Some points, each followed by its number:
array([-0.08, -1.48,  0.32, -0.17, -1.27, -0.47, -0.38,  0.66]) 0
array([ 0.50, -1.39, -0.50, -0.30, -1.03, -0.90, -0.20,  1.49]) 1
array([ 0.02, -0.71, -0.44, -0.26, -0.75, -1.22, -0.36,  0.30]) 2
array([-0.57, -1.42,  2.01, -0.26, -1.19,  0.52,  1.17,  0.08]) 3
array([ 0.27,  2.07, -0.60, -0.32,  1.73,  0.77, -0.55,  0.49]) 4
array([ 0.25,  1.33,  0.07, -0.13,  0.65,  0.86, -0.05,  0.14]) 5
array([ 0.52, -0.59, -0.86,  0.60, -0.47, -0.67, -0.37, -0.25]) 6
array([ 2.24,  2.43, -0.78,  0.17,  0.89,  2.49, -0.72,  0.53]) 7
array([-1.03, -1.76,  2.22, -0.53, -1.06, -1.01,  1.36,  0.40]) 8
array([ 0.44, -0.04, -0.80,  0.51,  0.00,  0.28, -0.21,  0.00]) 9
array([-0.54, -0.47, -0.67,  0.15,  0.69, -1.12, -0.51, -0.67]) 10
array([ 0.46,  0.70, -1.01, -0.24,  0.68,  0.32, -0.90,  0.24]) 11
New points follow, each followed by the numbers of its three nearest points above by angle, nearest first.
array([-0.08, -0.28, -1.01,  0.76,  0.82, -0.80, -0.63, -0.68]) 10 6 9
array([ 0.35, -0.94, -1.19,  0.46,  0.10, -0.70, -0.35,  0.03]) 6 10 2
array([-0.38, -0.36,  0.28, -0.07, -0.55,  0.10,  0.08, -0.04]) 3 8 0
array([-0.33, -0.25, -1.01,  0.05,  0.82, -0.22, -0.35, -0.13]) 10 11 9
array([ 0.41,  0.75, -0.27, -0.15,  0.59,  0.41, -0.18,  0.27]) 4 5 7
array([-0.17, -0.92, -0.81,  0.59, -0.41, -0.71, -0.33, -0.11]) 6 2 10
array([-0.34, -0.30,  0.19,  0.11, -0.65, -0.31, -0.21, -0.23]) 0 2 8
array([-0.45, -1.03, -0.65,  0.07, -0.68, -1.22, -0.46, -0.26]) 2 6 10
array([-0.71, -1.26, -0.62, -0.31, -1.21, -1.67, -0.60, -0.45]) 2 0 6
array([ 0.74,  1.71, -0.57,  0.40,  0.58,  1.37, -0.85, -0.58]) 7 5 4
array([-0.77, -1.18, -0.30,  0.15, -1.04, -1.50, -0.55, -0.54]) 2 0 6
array([-0.45, -0.87,  0.99, -0.22, -0.56, -0.43,  0.68, -0.45]) 8 3 0
array([ 1.40,  1.80, -1.03,  0.44,  1.64,  1.25, -0.77, -0.09]) 7 4 11
